A hidden rule labels the rows of this table. It goes by one to three of the table's principal directions, not those with the most spread.
-2.04;-0.70;2.21;0.54;1.34;3.50;-0.18;-0.57;0.50;1.39;0.40;-0.82;2.75;-1.00;-1.50;1.87;-0.31;0.49;-1.12;2.22;2.76;-1.88;0.01;0.12;0.84;-1.45;1.08;-2.09 0
-0.32;0.00;0.91;2.40;1.42;0.56;-0.40;-0.59;-0.19;0.44;-0.94;-0.72;-0.17;0.34;0.24;-1.27;-0.48;-0.37;0.31;-0.51;1.01;-0.36;1.14;0.32;-0.10;0.12;0.77;-0.40 0
-1.02;0.72;-0.24;-2.21;-0.59;0.32;-0.01;0.45;1.11;-0.28;0.96;0.65;0.11;-0.56;-0.46;1.34;-0.50;0.12;-0.21;0.84;-0.29;0.56;-1.17;-0.50;-0.06;-1.05;-1.17;-0.33 3
0.51;1.42;-1.79;-2.57;-1.62;-1.53;0.31;0.78;0.49;-0.98;1.13;0.94;-0.97;-0.18;0.19;0.39;0.09;-0.07;-0.18;-0.02;-1.60;1.03;-1.14;-0.81;-0.43;-0.26;-2.14;0.77 3
-0.34;1.76;-1.83;-1.79;0.13;-1.66;-1.25;1.69;0.77;-0.96;3.27;0.05;-2.88;-1.53;-0.45;0.13;-0.39;-0.44;-1.43;-0.28;-0.41;0.18;-1.47;-0.41;-1.10;-2.20;-1.40;0.39 1
0.48;-0.33;-0.76;0.49;0.58;-0.76;-0.84;0.18;-1.03;-0.31;0.39;-0.22;-1.49;-0.66;0.24;-1.01;0.90;-0.91;-0.33;-1.11;0.75;-0.61;-0.02;0.24;-0.77;-0.39;0.25;0.32 0
1.33;1.81;-1.99;-4.49;-3.92;-1.05;1.67;1.02;0.65;-0.76;1.71;1.51;1.65;-0.10;-0.69;3.16;0.54;1.15;-1.57;2.47;-1.52;-0.30;-1.92;-1.99;0.46;0.30;-2.33;-0.07 3
-2.06;-0.38;0.82;-2.50;0.14;1.84;0.05;0.19;1.30;0.25;0.89;0.46;1.34;-0.87;-0.97;2.03;-0.45;0.42;0.19;1.20;-0.21;0.77;-1.18;0.27;0.56;-1.42;-0.69;-0.49 3
-0.71;0.71;-0.76;-0.12;1.95;-0.93;-1.42;0.99;0.01;-0.71;1.62;-0.25;-2.55;-0.99;-0.05;-1.31;0.01;-1.16;0.19;-1.83;-0.59;0.70;-0.03;0.83;-0.94;-1.50;-0.73;1.08 3
-0.95;0.04;0.63;2.72;0.15;0.01;-1.29;-0.99;1.19;0.62;-0.67;-0.67;-2.49;0.51;0.19;-1.21;-3.06;0.43;-0.11;0.32;0.37;0.55;0.45;-0.71;-0.83;-0.39;1.49;-1.62 3
0.13;1.01;-0.42;-1.12;-0.26;0.83;0.60;0.17;-0.33;0.07;1.01;-0.03;1.61;-0.56;-0.70;0.74;0.83;0.10;-0.93;0.96;0.09;-0.77;-0.06;-0.35;0.37;-0.41;-1.58;0.00 3
-0.56;-0.25;1.31;-0.45;0.36;1.98;0.91;0.04;0.15;0.72;0.21;-0.32;3.11;-0.30;-0.81;1.72;0.70;0.62;-0.62;1.60;1.40;-1.23;-0.08;0.21;1.20;-0.23;0.20;-0.68 3
-1.05;0.51;-0.59;0.34;1.03;-0.56;-1.84;0.42;0.48;-0.30;1.41;-0.31;-3.03;-1.08;-0.24;-0.83;-1.09;-0.75;-0.54;-0.68;0.42;0.17;-0.47;-0.10;-1.29;-1.80;0.04;-0.39 2
-1.30;0.66;0.72;-2.82;0.85;1.64;1.03;0.56;0.43;-0.28;0.28;0.78;2.93;-0.50;-0.58;1.66;1.31;-0.51;0.78;0.35;-0.11;0.34;-0.43;0.58;0.94;-0.70;-2.04;0.62 3
0.10;-0.58;-1.44;-1.79;0.00;-1.50;-0.75;0.39;-0.65;-1.10;0.10;0.89;-2.26;-0.56;0.74;-0.97;1.07;-1.32;1.19;-2.18;-1.24;1.47;-0.76;0.58;-1.00;-0.32;-1.03;1.52 1
0.89;0.81;-2.43;-0.59;0.15;-2.61;-1.53;1.11;-0.82;-1.22;1.90;0.10;-3.89;-1.14;0.40;-1.53;0.68;-1.33;-0.70;-1.91;-0.41;0.09;-0.71;-0.13;-1.69;-1.09;-0.89;1.06 1
0.41;-0.16;1.39;-1.58;-1.48;2.21;2.73;-0.62;-0.08;0.69;-1.64;0.71;5.73;1.13;-0.58;2.65;1.25;1.16;0.32;2.31;-0.11;-0.80;0.41;-0.34;2.12;1.82;-0.62;-0.32 0
1.23;0.10;-1.33;0.15;-0.11;-1.03;-0.03;0.19;-1.13;-0.33;0.68;-0.27;-0.93;-0.18;0.25;-1.26;0.94;-0.18;-0.22;-0.99;-1.15;0.19;0.38;0.32;-0.30;0.36;-0.78;1.19 3
-0.54;-1.36;1.67;-0.94;0.08;1.53;1.38;-0.36;0.23;0.37;-1.69;0.49;3.15;0.63;0.19;1.32;0.92;0.37;1.39;0.43;0.37;0.39;-0.09;0.80;1.37;0.90;0.41;0.15 1
-0.12;-0.66;0.75;0.33;-0.46;1.13;0.83;-0.86;0.10;0.61;-0.97;-0.19;1.55;0.40;0.22;0.15;-0.05;0.68;0.25;0.77;0.38;0.23;0.08;0.04;0.70;0.53;0.01;-0.40 2
0.13;-1.39;1.44;0.77;-0.56;1.07;0.53;-0.75;-0.32;0.69;-1.87;0.17;1.99;0.51;0.02;1.27;0.42;0.17;-0.06;1.09;2.29;-1.59;0.02;-0.36;0.53;0.90;2.05;-1.42 1
1.74;-0.73;-0.49;-0.14;-1.86;-0.68;1.33;-0.67;-0.88;-0.04;-1.56;0.45;1.07;1.14;0.80;-0.24;0.92;0.54;0.61;-0.06;-1.07;0.41;0.30;-0.22;0.50;2.05;-0.14;0.67 2
0.58;0.33;0.19;1.62;-1.11;-0.50;0.17;-0.55;0.60;0.41;-0.68;-0.19;-0.46;1.24;-0.04;-0.12;-1.88;1.10;-0.21;0.87;-1.09;0.14;0.78;-0.82;0.09;1.11;1.09;-0.73 3
1.49;0.42;-1.63;-0.06;-1.07;-2.31;-0.15;0.41;-0.40;-0.75;0.30;0.24;-2.12;0.31;0.80;-1.08;0.12;-0.14;-0.07;-1.03;-1.16;0.59;-0.23;-0.36;-0.70;0.61;-0.36;0.91 2
0.99;1.98;-2.62;-2.00;-1.54;-2.89;-0.42;1.45;0.62;-1.28;2.43;0.59;-2.97;-0.38;0.09;-0.16;-0.58;0.08;-0.87;-0.43;-2.35;1.07;-1.14;-0.90;-1.00;-0.60;-1.80;1.06 3
-1.59;-2.27;2.21;-1.86;1.32;2.26;1.70;-0.43;0.45;0.27;-2.04;0.59;3.66;0.57;0.60;0.68;1.40;0.20;3.23;-0.84;-1.06;2.50;-0.05;2.37;1.91;0.77;-0.54;1.65 1
1.22;0.32;-0.35;1.18;-1.11;-1.46;0.07;-0.08;-0.01;-0.16;-0.75;0.12;-0.93;1.00;0.45;-0.31;-0.70;0.28;-0.19;0.05;-0.20;-0.32;0.33;-0.79;-0.30;1.15;1.02;-0.29 2
-0.46;0.40;0.36;0.23;-0.05;0.91;0.12;-0.27;0.37;0.47;0.35;-0.31;0.71;-0.09;-0.54;0.41;-0.66;0.53;-0.56;1.03;0.12;-0.28;0.15;-0.31;0.26;-0.33;-0.19;-0.67 1
0.30;-2.21;1.33;2.97;0.97;0.35;-0.04;-1.01;-0.62;0.78;-1.86;-0.85;-0.01;1.10;0.61;-1.50;-0.35;0.53;1.24;-1.00;-0.38;0.53;1.46;1.28;0.49;1.49;2.41;0.33 2
0.38;-0.76;0.39;2.91;0.94;0.42;-0.71;-1.05;-1.22;0.59;-1.11;-0.89;-0.65;0.16;0.27;-1.74;0.05;-0.51;-0.11;-0.67;1.26;-0.99;1.30;0.18;-0.48;0.43;1.24;-0.54 0
-0.05;1.94;-0.53;-0.54;0.15;0.52;0.00;0.20;-0.27;-0.15;0.85;0.07;0.75;-0.70;-0.61;0.44;0.50;-0.75;-1.25;0.81;1.31;-1.53;0.02;-1.01;-0.36;-0.89;-1.61;-0.69 3
-0.40;0.28;1.06;-0.53;-1.33;1.69;0.83;-0.36;0.75;0.80;-0.17;0.15;2.74;0.06;-0.96;2.60;-0.46;1.01;-1.36;2.91;1.87;-1.81;-0.55;-1.29;0.78;-0.08;0.61;-2.12 2
0.39;0.37;-1.25;4.26;2.24;-2.64;-3.09;0.39;-0.49;-0.32;1.45;-1.59;-6.42;-0.45;0.48;-3.97;-1.91;-0.93;-0.61;-2.72;-0.48;0.25;1.21;0.51;-2.20;-1.02;1.76;0.43 1
1.90;2.57;-2.11;-0.61;-1.12;-2.36;0.18;0.97;-0.67;-1.10;0.96;0.60;-1.08;0.28;0.03;-0.34;0.54;-0.68;-0.96;-0.38;-1.01;-0.82;0.29;-1.28;-0.77;0.52;-1.61;0.72 3
-0.99;-0.31;0.71;-1.46;-0.79;1.51;0.64;-0.36;0.88;0.44;-0.13;0.33;1.76;-0.20;-0.38;1.58;-0.29;0.67;-0.06;1.52;0.43;0.22;-0.87;-0.33;0.64;-0.43;-0.44;-0.85 2
0.21;-0.09;1.40;0.33;-1.54;1.94;1.34;-1.03;0.09;1.03;-1.59;0.21;3.65;0.76;-0.62;2.19;-0.07;0.92;-0.88;2.77;1.99;-2.07;0.22;-1.31;1.00;1.03;0.90;-2.09 1
1.28;1.54;-2.00;1.62;-0.12;-1.50;-1.66;0.18;-1.35;-0.32;1.61;-0.57;-2.95;-0.78;-0.59;-1.34;-0.23;-0.86;-2.19;-0.26;0.46;-2.03;0.67;-1.27;-1.73;-0.66;-0.05;-0.62 3
1.43;1.20;-3.43;1.11;0.24;-4.61;-2.49;1.00;-0.68;-1.66;1.78;-0.17;-7.36;-0.46;1.24;-3.90;-0.86;-1.44;-0.04;-3.56;-2.39;1.70;0.00;-0.05;-2.72;-0.65;-0.72;1.88 2
1.06;0.63;-1.36;1.21;0.26;-2.37;-1.03;0.63;-0.38;-0.67;0.83;-0.29;-3.19;0.20;0.40;-1.75;-0.57;-0.38;-0.12;-1.58;-1.45;0.45;0.52;0.06;-1.00;0.18;0.35;0.95 1
-0.99;-1.88;2.00;-3.01;-1.82;2.86;2.31;-0.87;0.78;0.77;-1.97;1.14;5.27;0.33;-0.10;3.49;1.17;1.12;0.81;2.51;1.48;-0.02;-1.49;-0.12;1.96;0.72;0.00;-1.09 1
-0.05;-0.98;1.11;0.57;-0.17;1.75;0.89;-0.75;-0.22;0.97;-0.51;-0.52;2.49;0.22;-0.43;0.74;0.25;1.03;-0.26;1.28;0.47;-0.60;0.43;0.28;1.10;0.57;0.61;-0.55 1
-0.13;0.64;-1.25;-0.82;-0.06;-1.35;-1.19;0.76;0.19;-0.70;1.43;0.26;-2.57;-0.80;-0.10;-0.26;-0.39;-0.61;-0.52;-0.64;-0.38;0.22;-0.77;-0.35;-1.11;-1.09;-0.37;0.15 1
1.13;0.72;-0.83;1.06;-0.68;-1.76;-0.37;0.16;-0.22;-0.42;-0.21;0.03;-1.76;0.37;0.64;-0.83;-0.30;-0.35;-0.52;-0.42;0.60;-0.56;0.00;-0.83;-0.80;0.40;0.46;-0.23 1
-0.18;-0.13;-0.73;1.54;0.52;-1.18;-1.82;0.00;0.04;-0.14;0.71;-0.52;-3.59;-0.49;0.16;-1.48;-1.30;-0.43;-0.48;-0.92;0.14;0.14;-0.04;-0.16;-1.39;-0.87;1.04;-0.39 1
0.08;0.62;-0.53;2.39;0.25;-0.50;-1.59;-0.08;0.11;0.45;1.48;-1.17;-2.63;-0.52;-0.65;-0.92;-1.80;0.38;-1.86;0.52;0.51;-1.04;0.42;-0.74;-1.01;-0.94;1.21;-1.21 1
0.05;-0.40;-0.14;-0.26;0.75;-0.32;0.05;0.30;-0.28;-0.27;0.13;0.01;-0.23;0.13;0.15;-0.64;0.45;-0.13;0.98;-1.20;-1.63;1.11;0.43;1.02;0.21;0.32;-0.32;1.39 0
-0.29;-0.47;0.89;-1.49;0.17;1.06;0.99;0.44;0.07;0.12;0.04;0.36;2.64;0.00;-0.56;1.72;1.06;0.36;0.29;0.66;-0.07;-0.30;-0.18;0.57;1.14;0.25;0.02;0.35 0
0.00;-0.34;-0.30;-1.93;-1.53;0.20;0.63;-0.03;0.37;-0.06;0.13;0.62;0.84;-0.16;-0.04;1.30;0.26;0.53;-0.17;0.94;-0.17;0.31;-1.12;-0.48;0.30;0.01;-0.55;-0.24 2
-0.51;0.01;0.34;0.87;1.00;0.11;-0.67;0.02;0.10;0.08;0.08;-0.33;-0.75;-0.26;-0.01;-0.51;-0.32;-0.41;-0.02;-0.40;0.72;-0.23;0.20;0.22;-0.33;-0.53;0.49;-0.27 1
0.64;-0.40;-0.18;1.00;0.50;-0.74;0.11;-0.14;-0.50;-0.15;-0.57;-0.23;-0.67;0.61;0.68;-1.52;0.17;-0.04;0.95;-1.36;-1.27;1.02;0.80;0.81;0.04;0.84;0.07;1.19 0
0.97;0.71;-0.95;0.67;-0.49;-1.52;-0.34;0.00;-0.43;-0.51;-0.38;0.21;-1.62;0.39;0.56;-1.05;-0.15;-0.57;-0.02;-0.79;-0.18;-0.08;0.29;-0.61;-0.83;0.49;-0.14;0.18 1
1.44;-1.12;-0.58;1.66;-0.40;-1.56;-0.04;-0.72;-1.11;-0.26;-1.83;0.03;-1.58;1.11;1.35;-2.19;0.27;-0.30;1.32;-1.87;-1.19;1.01;0.89;0.43;-0.43;1.77;0.74;1.07 1
-1.45;-0.92;2.10;-1.75;-0.03;2.76;1.57;-0.13;1.12;0.82;-0.45;0.20;4.29;-0.10;-0.61;2.71;0.49;1.08;0.28;2.06;1.25;-0.13;-0.84;0.45;1.83;-0.21;0.06;-0.74 2
-0.81;-1.76;1.78;-1.16;-0.54;1.66;1.38;-0.68;0.64;0.52;-1.99;0.67;3.00;0.80;0.23;1.62;0.32;0.73;1.57;0.79;0.08;0.86;-0.39;0.59;1.37;0.99;0.68;-0.17 2
0.38;-0.30;0.99;0.13;0.46;0.42;1.45;-0.36;-0.42;-0.07;-2.21;0.47;2.41;1.30;0.68;-0.24;1.08;-0.25;1.89;-0.78;-0.65;0.68;1.06;0.80;1.03;1.72;-0.33;1.09 3
-2.24;-0.44;2.88;-0.46;1.08;3.25;1.25;-0.69;1.42;0.94;-1.66;0.11;4.02;0.36;-0.28;1.72;-0.28;0.43;1.16;1.49;1.65;0.22;-0.02;0.50;1.58;-0.23;-0.04;-1.06 1
0.18;2.01;-1.80;-1.39;-0.53;-2.10;-1.22;1.69;0.76;-0.97;2.86;0.23;-2.87;-1.24;-0.43;0.62;-0.56;-0.45;-1.95;0.25;0.51;-0.78;-1.54;-1.17;-1.28;-1.82;-0.64;-0.35 1
0.27;-0.43;0.96;-0.94;-1.26;0.96;1.98;-0.55;0.42;0.35;-1.61;0.58;3.19;1.27;0.22;1.23;0.27;1.10;1.02;1.06;-0.96;0.73;0.17;0.02;1.46;1.63;-0.37;0.21 3
-0.42;-0.40;-0.21;-3.05;-0.94;0.41;0.80;0.26;0.27;-0.39;0.02;1.06;1.35;-0.34;0.02;1.48;1.06;-0.06;0.63;0.30;-0.51;0.80;-1.24;0.09;0.42;-0.17;-1.27;0.49 1
-1.25;-1.03;1.40;-0.69;1.28;1.77;0.40;-0.15;0.14;0.36;-0.56;0.10;2.03;-0.05;-0.43;0.75;0.52;0.01;1.19;-0.08;-0.28;0.53;0.29;1.18;0.91;-0.09;0.11;0.40 0
-1.37;-1.42;0.91;0.83;1.69;0.60;-0.99;-0.17;0.38;0.25;-0.16;-0.46;-1.19;-0.32;0.12;-0.85;-0.65;-0.17;1.07;-1.11;-0.20;1.18;0.13;1.32;-0.13;-0.68;1.07;0.28 2
-1.23;-0.44;0.81;2.23;1.43;1.34;-1.38;-0.70;0.13;0.88;0.48;-1.19;-1.10;-0.68;-0.60;-0.83;-1.36;0.08;-0.74;0.32;1.18;-0.59;0.56;0.19;-0.47;-1.20;1.18;-1.26 1
-1.23;-0.66;2.08;-0.97;-0.11;3.23;1.59;-0.97;0.41;1.01;-1.45;0.26;4.65;0.29;-0.67;2.10;0.49;0.66;0.47;2.04;1.11;-0.52;0.11;0.05;1.62;0.36;-0.31;-1.05 1
-0.81;-0.20;-0.01;1.16;1.26;-0.65;-1.61;0.07;0.26;-0.21;0.15;-0.23;-2.75;-0.28;0.13;-1.22;-1.15;-0.72;0.44;-1.26;-0.12;0.58;0.23;0.37;-1.02;-0.79;0.88;-0.05 2
1.55;0.04;0.21;0.26;-1.62;0.20;1.72;-0.71;-0.79;0.27;-1.77;0.36;2.67;1.26;0.32;0.58;0.92;0.53;0.05;0.95;0.15;-0.89;0.69;-0.69;0.84;2.06;-0.05;-0.17 0
0.67;-0.58;0.23;0.32;0.25;0.03;0.48;0.00;-0.81;0.04;-0.54;-0.09;0.99;0.19;0.22;-0.08;1.17;-0.15;0.20;-0.36;0.45;-0.54;0.35;0.48;0.40;0.69;0.40;0.44 0
0.23;0.62;-1.75;1.72;0.05;-2.39;-2.36;0.50;0.44;-0.37;2.13;-0.81;-5.47;-0.68;0.06;-1.98;-2.24;0.03;-1.28;-0.95;-0.89;0.54;-0.26;-0.50;-1.87;-1.29;0.84;-0.21 3
-0.19;-0.90;1.59;-0.67;0.16;1.66;1.49;-0.25;-0.14;0.45;-1.42;0.28;3.65;0.35;0.03;1.50;1.45;0.19;0.60;0.82;1.53;-0.75;-0.07;0.46;1.37;0.75;0.33;-0.20 1
0.41;0.12;0.40;-0.08;0.00;0.90;0.77;-0.23;-0.76;0.24;-0.57;0.10;2.20;0.13;-0.31;0.65;1.16;-0.18;-0.20;0.57;0.76;-1.18;0.53;-0.11;0.55;0.55;-0.26;-0.19 3
1.10;1.60;-3.75;0.22;0.17;-4.20;-3.03;1.46;-0.78;-1.64;3.17;-0.16;-7.28;-1.51;0.31;-2.76;-0.57;-1.64;-1.39;-2.65;-1.36;0.33;-0.62;-0.58;-3.02;-1.77;-0.75;1.10 1
-0.68;-0.90;0.52;0.33;1.67;0.61;-0.33;0.06;-0.30;0.11;0.10;-0.42;-0.01;-0.37;0.08;-0.82;0.54;-0.32;0.85;-1.13;-0.31;0.69;0.40;1.37;0.20;-0.35;0.08;0.89 0
-1.39;-1.26;2.96;3.48;1.70;2.75;0.38;-1.67;0.63;1.61;-2.29;-1.20;2.08;1.21;-0.06;-0.73;-1.64;0.97;1.12;0.66;0.67;0.31;1.85;0.90;1.18;0.78;1.84;-1.06 1
Which label does each new row get?
-0.83;-2.21;2.88;2.60;0.18;2.33;0.67;-1.57;0.67;1.63;-2.52;-0.72;2.38;1.20;0.05;0.61;-1.30;1.43;0.68;1.45;1.50;-0.30;0.81;0.39;1.28;1.18;2.95;-1.68 -> 2
-0.77;1.53;-0.50;-0.07;1.22;0.31;-0.84;0.69;0.30;-0.08;2.23;-0.60;-0.83;-1.15;-0.87;-0.16;-0.39;-0.32;-1.22;0.22;0.19;-0.51;-0.01;-0.09;-0.45;-1.74;-1.11;-0.12 -> 3
-0.91;-0.90;1.31;1.29;1.51;1.45;-0.33;-0.39;-0.09;0.67;-0.34;-0.73;0.73;-0.39;-0.18;-0.17;0.11;-0.11;0.01;0.07;1.70;-0.65;0.31;0.72;0.28;-0.53;1.00;-0.60 -> 0
0.28;1.27;-0.63;-2.94;-0.24;-0.21;1.27;1.02;-0.06;-0.83;0.68;1.00;1.93;0.06;-0.34;1.18;1.47;-0.28;0.59;-0.16;-1.86;0.57;-0.16;0.25;0.71;0.29;-2.33;1.57 -> 3
0.03;-0.55;0.03;-0.58;-0.72;0.22;0.72;-0.47;0.22;0.11;-0.60;0.19;0.58;0.41;0.42;-0.13;-0.06;0.57;0.73;0.05;-1.06;1.25;-0.17;0.23;0.45;0.56;-0.57;0.46 -> 3
0.03;-1.56;0.69;-0.20;-1.02;1.31;0.76;-0.91;-0.22;0.74;-0.88;-0.08;1.79;0.11;0.02;0.76;0.40;0.89;-0.01;1.08;0.59;-0.14;-0.32;0.05;0.74;0.56;0.60;-0.60 -> 1
-0.61;-1.72;1.83;-1.93;-0.56;2.01;1.94;-0.68;0.11;0.36;-2.47;0.98;4.24;0.60;0.45;1.97;1.63;0.18;1.67;0.75;1.12;0.30;-0.62;0.59;1.57;1.09;0.02;-0.06 -> 1
-1.04;-1.28;2.30;2.90;0.52;2.49;-0.24;-1.48;0.39;1.66;-1.32;-1.07;1.49;0.31;-0.59;0.52;-1.49;0.94;-0.68;1.85;2.48;-1.51;0.76;-0.28;0.54;0.01;2.57;-2.47 -> 2
-2.04;-2.18;2.59;1.41;1.56;2.78;-0.62;-1.11;0.30;1.20;-1.49;-0.47;1.43;-0.30;-0.47;0.77;-0.51;-0.03;0.55;0.68;2.54;-0.80;0.20;0.71;0.44;-0.61;2.36;-1.71 -> 1
-0.44;-0.25;1.09;-1.10;0.53;1.06;1.12;0.15;0.07;-0.01;-0.90;0.45;2.63;0.22;0.10;1.04;1.25;-0.23;0.92;0.11;0.67;-0.04;-0.06;0.60;0.98;0.36;-0.42;0.37 -> 0
1.71;0.62;-2.46;3.60;0.05;-3.44;-2.90;0.03;-1.26;-0.56;1.13;-0.89;-6.59;-0.24;0.38;-3.41;-1.60;-0.93;-1.39;-2.03;-0.67;-0.66;0.99;-0.87;-2.73;-0.21;1.54;-0.12 -> 1
-1.21;-1.27;1.62;0.38;1.35;1.20;0.34;-0.43;0.54;0.36;-1.33;-0.11;1.03;0.37;0.48;-0.28;-0.06;0.02;1.69;-0.65;0.14;1.25;0.22;1.30;0.74;0.15;0.50;0.38 -> 2
1.46;-1.46;-0.54;0.69;0.24;-0.88;0.42;-0.47;-1.80;-0.29;-1.34;-0.01;-0.18;0.62;1.06;-1.93;1.76;-0.49;1.47;-2.18;-1.36;0.89;0.98;1.25;0.08;1.65;-0.01;1.92 -> 0
0.39;0.39;-1.03;-1.72;-0.99;-0.94;0.06;0.59;0.08;-0.59;0.79;0.58;-0.55;-0.38;0.09;0.54;0.47;-0.16;-0.31;0.00;-0.33;0.20;-1.01;-0.42;-0.30;-0.31;-0.80;0.31 -> 1
-0.54;0.70;-0.45;0.89;0.20;-0.90;-1.29;0.19;0.90;-0.15;0.86;-0.32;-2.81;-0.30;0.05;-0.78;-1.79;-0.06;-0.53;-0.19;0.08;0.41;-0.33;-0.50;-1.00;-1.02;0.37;-0.65 -> 3
0.78;-0.49;-0.59;2.33;-0.43;-1.06;-0.96;-0.53;-0.27;0.30;0.08;-0.75;-2.48;0.42;0.14;-1.51;-1.47;0.60;-0.51;-0.34;-0.95;0.19;0.71;-0.22;-0.71;0.49;1.43;-0.27 -> 3
0.24;-1.94;1.57;1.48;-0.28;0.58;0.88;-1.00;0.03;0.67;-2.46;-0.08;1.39;1.45;0.69;-0.09;-0.27;0.85;1.42;-0.01;-0.12;0.62;0.71;0.66;0.95;1.81;1.94;-0.08 -> 2
-0.15;0.16;-0.38;-2.30;-1.43;0.23;0.44;0.51;0.66;-0.06;1.15;0.54;0.90;-0.46;-0.71;2.05;0.00;0.78;-0.85;1.50;-0.35;-0.17;-1.23;-0.63;0.36;-0.46;-0.44;-0.41 -> 2
0.43;-2.17;2.25;0.12;-0.67;2.00;2.51;-1.26;-0.42;0.90;-3.37;0.32;4.90;1.55;0.74;1.11;1.52;0.89;1.71;0.78;0.82;0.06;0.55;0.79;2.12;2.45;0.93;0.05 -> 1
0.26;-0.01;-0.26;0.88;0.57;-0.34;-0.55;-0.11;-0.61;-0.09;-0.11;-0.20;-0.87;-0.06;0.05;-0.89;0.11;-0.52;0.02;-0.74;0.03;-0.28;0.56;0.11;-0.45;0.04;0.24;0.16 -> 0
0.37;1.23;-2.24;-3.19;-1.27;-1.90;-0.15;1.20;0.31;-1.31;1.87;0.96;-1.81;-0.87;0.28;0.23;0.60;-0.48;-0.26;-0.61;-1.44;1.19;-1.68;-0.48;-0.75;-0.94;-2.40;1.17 -> 2
-0.04;-1.48;0.71;1.17;0.39;0.51;-0.12;-0.83;-0.65;0.35;-1.53;-0.16;0.15;0.26;0.54;-0.70;0.41;-0.28;0.78;-0.59;0.90;-0.05;0.38;0.50;0.00;0.56;1.11;-0.17 -> 1
0.43;0.12;-0.79;2.93;0.51;-1.50;-1.92;-0.10;-0.17;0.11;0.83;-1.06;-3.96;-0.21;0.14;-2.05;-1.69;-0.11;-1.06;-0.79;0.23;-0.39;0.53;-0.34;-1.43;-0.55;1.57;-0.61 -> 2
0.92;3.04;-3.62;0.67;0.77;-3.84;-3.15;1.81;-0.58;-1.54;3.96;-0.46;-6.85;-1.72;-0.39;-2.37;-0.92;-1.76;-2.34;-1.95;-0.75;-0.81;-0.20;-1.08;-3.06;-2.34;-1.05;0.52 -> 3
1.25;0.50;-0.92;-0.99;-1.55;-1.48;0.94;0.40;0.15;-0.53;-0.04;0.59;-0.01;0.94;0.39;0.14;-0.04;0.66;0.41;-0.10;-2.25;1.03;-0.05;-0.28;0.31;1.26;-0.66;1.05 -> 3
0.08;-0.09;0.18;3.70;1.29;0.02;-1.40;-0.68;-0.54;0.69;0.13;-1.49;-2.10;-0.19;0.03;-2.14;-1.13;-0.12;-0.95;-0.43;1.29;-0.95;1.17;-0.01;-0.84;-0.43;1.44;-0.89 -> 0
0.09;-0.73;1.10;1.57;-0.42;0.97;0.36;-0.80;0.12;0.88;-1.00;-0.49;1.16;0.55;-0.07;0.44;-0.62;0.84;-0.46;1.24;1.27;-0.94;0.36;-0.36;0.49;0.62;1.54;-1.26 -> 2
0.26;0.87;-2.24;-3.40;-1.00;-1.75;-0.16;0.94;-0.07;-1.41;1.31;1.20;-1.72;-0.78;0.40;-0.11;0.97;-0.90;0.46;-1.24;-1.93;1.62;-1.38;-0.15;-0.83;-0.68;-2.65;1.60 -> 2
1.96;0.76;-1.31;-0.83;-1.11;-1.59;1.10;0.49;-0.96;-0.72;-0.08;0.52;0.51;0.72;0.43;-0.28;1.34;-0.04;0.23;-0.66;-1.70;0.14;0.40;-0.13;0.23;1.48;-1.13;1.49 -> 3
1.06;1.08;-2.21;0.15;-0.04;-2.50;-1.30;1.07;-0.42;-0.86;2.29;-0.38;-3.63;-0.81;0.13;-1.44;-0.14;-0.44;-1.19;-1.22;-0.91;0.05;-0.36;-0.25;-1.34;-0.85;-0.51;0.84 -> 0
0.39;0.61;0.17;-0.34;-0.09;0.31;0.86;-0.03;-0.30;-0.08;-0.57;0.31;1.64;0.46;-0.04;0.33;0.70;-0.13;0.28;0.17;-0.18;-0.28;0.50;-0.11;0.50;0.68;-0.76;0.31 -> 3
0.97;0.28;-0.03;0.89;-0.30;-0.48;0.48;-0.17;-0.51;-0.01;-0.83;0.01;0.48;0.75;0.28;-0.34;0.29;-0.02;0.12;-0.14;-0.05;-0.45;0.70;-0.20;0.15;1.06;0.24;0.15 -> 0
-1.30;-0.80;0.25;-0.51;0.30;0.38;-0.54;-0.35;0.84;0.03;-0.15;0.17;-1.11;-0.06;0.16;-0.39;-1.11;0.16;1.13;-0.54;-1.32;1.94;-0.32;0.57;-0.17;-0.51;-0.15;0.27 -> 3
-0.07;0.39;-0.13;-1.04;1.04;0.02;0.46;0.37;-0.56;-0.59;-0.34;0.43;0.80;-0.05;0.31;-0.48;1.49;-1.04;1.16;-1.32;-0.53;0.58;0.32;0.82;0.19;0.11;-1.51;1.40 -> 3
-0.60;2.66;-1.44;-4.98;-0.37;-0.13;0.61;1.74;0.47;-1.32;2.27;1.50;1.32;-1.34;-0.89;2.19;1.60;-1.07;-0.53;0.48;-0.54;-0.10;-1.56;-0.65;-0.05;-1.65;-3.83;0.84 -> 3
-1.17;-0.04;1.06;-2.76;-0.51;1.44;1.22;0.31;1.15;0.03;-0.25;0.89;2.87;-0.12;-0.35;2.47;0.48;0.36;0.49;1.36;0.52;0.28;-1.18;-0.05;1.09;-0.32;-0.81;-0.33 -> 2
